In the rows, 128 means zero.
The same turns and mirrors carry the whole set onto itself, and each row onto the other rows of its family. Which rows share a family with each named row? Give them in list order.
These 40 rows form 5 families of 8 rows each.
dabez: [157 100 118 173 113 146 133 127 112 144]
Dab: [151 111 141 142 129 133 159 115 108 134]
rez: [166 125 134 171 111 129 112 116 130 118]
Sez: [137 119 144 168 108  92 121 117 109 141]
mal: [118 121 132 159 102 120  95 156 124 126]
kur: [120 130 140 123 130 132 152 150 111 136]
rute: [158 119 136 134 113 112 164 124 104 135]
Mef: [121 118 132 163 117 127  95 155 137 122]
dom: [141 111 142 156 103  88 136 124 101 137]
fabam: [147 110 132 148 129 115 166 126 105 145]
peraf: [141 115 147 166 103  94 134 119  98 133]
Ravoz: [157 104 116 170 123 145 127 130 115 153]
Guf: [111 121 138 129 128 117 143 160 114 141]
mugid: [146  97 113 164 116 145 136 137 123 151]
Feb: [148 130 138 151 110  86 127 114 112 130]
Fevas: [138 132 135 150 104 132  88 153 128 118]
masiv: [120 135 150 138 121  99 109 147 107 124]
gad: [135 111 125 146 122 161 127 165 122 131]
Nar: [124 119 151 136 116 130 158 156 104 143]
Nuzad: [142 103 108 165 124 147 142 129 128 136]
madol: [165 113 125 174 100 113 105 129 123 126]
Tel: [141 139 157 132 107 101 113 149 106 127]
Zave: [139 124 123 143 120 146 144 172 130 122]
bif: [139 144 153 133 116  99 118 143 111 112]
Debig: [163 107 115 162 110 147 146 132 126 138]
mugon: [127 122 129 163 119 135  92 155 130 127]
moduz: [117 117 133 128 122 117 142 163 104 145]
Sibob: [145 125 122 129 124 156 133 162 124 120]
Lon: [128 138 149 127 110 102 126 149 120 109]
Gan: [166 119 134 137 129 125 162 124 112 137]
tabuz: [114 121 137 137 126 126 150 152 102 151]
napal: [143 129 123 143 129 158 119 154 135 124]
Nizi: [163 126 135 136 117 119 159 124  97 140]
Nubem: [144 119 145 155 111  98 113 108 105 140]
Tesi: [171 122 128 167 104 130 111 118 121 123]
tufi: [167 121 130 159 108 120 104 126 134 111]
giken: [126 141 146 124 120 101 123 150 123 119]
Vezor: [145 127 119 132 128 150 122 159 137 130]
Ref: [162 123 116 161 116 114  99 124 130 119]
podas: [131 133 125 157 104 112  97 165 124 127]

Which other rows belong to the same family as Feb? kur, fabam, Fevas, masiv, gad, madol, Debig
Which other rows belong to the same family as dom? dabez, rute, Guf, mugon, napal, Tesi, giken
Which other rows belong to the same family as mugid? Sez, mal, bif, Sibob, Gan, tabuz, tufi
Which other rows belong to the same family as Vezor? rez, Mef, peraf, Ravoz, moduz, Lon, Nizi

The same turns and mirrors carry the whole set onto itself, and each row onto the other rows of its family. Which rows share a family with each named row? Give them in list order.
These 15 rows form 5 families of 3 rows each.
tavo: [134 124  84 134 133  98 142 139 124 133 149 130]
fipun: [125 142 153 111 118  97 139 159 109 143 112 121]
noret: [128 142 132 121 121 130 145 153  94 107 136 174]
mevi: [117 127 124 127 107 134 142 148 121  90 146 153]
Mobe: [132 121 147 110 129 113 134 147 120 116  99 118]
lovo: [137 144 158 112 128 113 142 139 101 132 108 111]
zanen: [124 139 152 116 138 111 152 126 118 130 107 111]
Fik: [138 128 125 130 106 127 140 157 105  98 138 169]
sasu: [130 142  94 130 117  97 128 138  95 142 154 121]
zama: [123 143 144 124 109 100 141 145 126 119 104 106]
vos: [138 130 119 137 121 144 157 136  96 100 140 159]
linar: [132 141 101 135 127  96 159 117  97 134 156 120]
rofo: [116 136 137 137  98 134 148 130  97 107 143 160]
mevet: [139 118  92 136 127 103 145 121 114 136 149 115]
fozuz: [150 128 102 137 138  91 138 135 102 150 144 128]

Which other rows belong to the same family as Fik? lovo, mevet
Which other rows belong to the same family as linar? fipun, mevi
Which other rows belong to the same family as sasu? zama, rofo

The same turns and mirrors carry the whole set onto itself, and each row onto the other rows of its family. Which rows share a family with each named row? Give them in list order.
These 36 rows form 6 families of 6 rows each.
lipeb: [111 104 127 106 134  91 138 147 114 103 113 123 134]
tif: [108 104 127 119 116 124 112 163  98 138 136  99 120]
Feg: [ 83 110 143 134 109 106 144 122 144 109 127 106 148]
Goraz: [115 112 112 104 128 116 142 167 106 133 138 113 135]
nukob: [113 118 133 120 128  80 125  95 146 112 139 118 151]
zof: [ 98 126 126 139 113 131 111 109 135 158 154 101 123]
zud: [131 124 104 100 150  91 125 116 117 140 145 117 136]
nit: [109 114 117 123 118 132 118 164 107 148 140 103 124]
ril: [131 132 122 109 136 108 119 116 113 164 155 107 131]
toza: [ 88 109 150 147 100 125 135 124 119 111 128 109 131]
vapo: [100 127 134 134 111 122 100 123 138 158 157 101 124]
fene: [106 135 127 143 125 124 111 107 131 152 155 101 115]
datur: [132 120 107  99 142  93 132 111 116 139 155 128 141]
Sogiz: [118 122 125 120 122 130 120 165  99 134 139 110 121]
dodu: [109 117 130 122 128  89 132  84 138 118 134 118 149]
Buku: [ 93 130 118 136 123 126 116 116 141 146 165 101 114]
Fek: [100 111 125 119 123  93 137  88 140  99 140 117 143]
lefu: [113 103 136 113 123 101 139 158  95 120 120 110 145]
bogu: [105 118 128 130 116 127 106 109 122 162 158  97 115]
lur: [111  98 121 111 140  80 144 136 109 105 128 118 147]
Pip: [121  97 136 104 130  85 126 138 104 106 119 115 137]
Ligom: [125 125  98 101 149  94 122 108 127 132 156 112 128]
fumo: [105 119 113 115 118 130 121 168 112 129 150 111 120]
bezig: [ 98 118 154 136 112  96 128  93 139 124 131 104 147]
mipo: [117 105 112  98 132  93 136 143 110  95 131 121 141]
Luvir: [127 122 108  99 151  99 131 113 118 150 145 123 119]
gav: [ 86 102 152 139  92 122 116 123 124 120 132 102 132]
suvis: [105 116 140 120 121  93 130  87 145 115 130 126 136]
bivo: [113 136 118 120 129 115 123 106 145 158 161 106 129]
bugu: [133 111 119 102 147  92 119 107 106 146 146 113 123]
Lurob: [ 77 100 145 146 102 119 127 137 123 129 135 100 134]
veg: [112 108 148 119 120  89 124  82 130 116 134 119 137]
ros: [106 109 125 118 108 132 122 161 101 149 148 113 128]
binil: [ 84 105 143 143  94 126 124 137 126 121 125 105 136]
gufo: [116 103 122 106 129  91 138 135 109 100 118 122 150]
vosez: [ 78 108 136 138  99 128 135 132 131 107 141 110 131]

Which other rows belong to the same family as mipo? tif, Fek, bogu, Ligom, gav
Which other rows belong to the same family as datur? nukob, vapo, lur, Lurob, ros
Which other rows belong to the same family as ril? Feg, Goraz, lefu, bezig, bivo
Which other rows belong to the same family as lipeb? toza, fene, Sogiz, Luvir, suvis
Which other rows belong to the same family as binil? zof, zud, nit, dodu, gufo

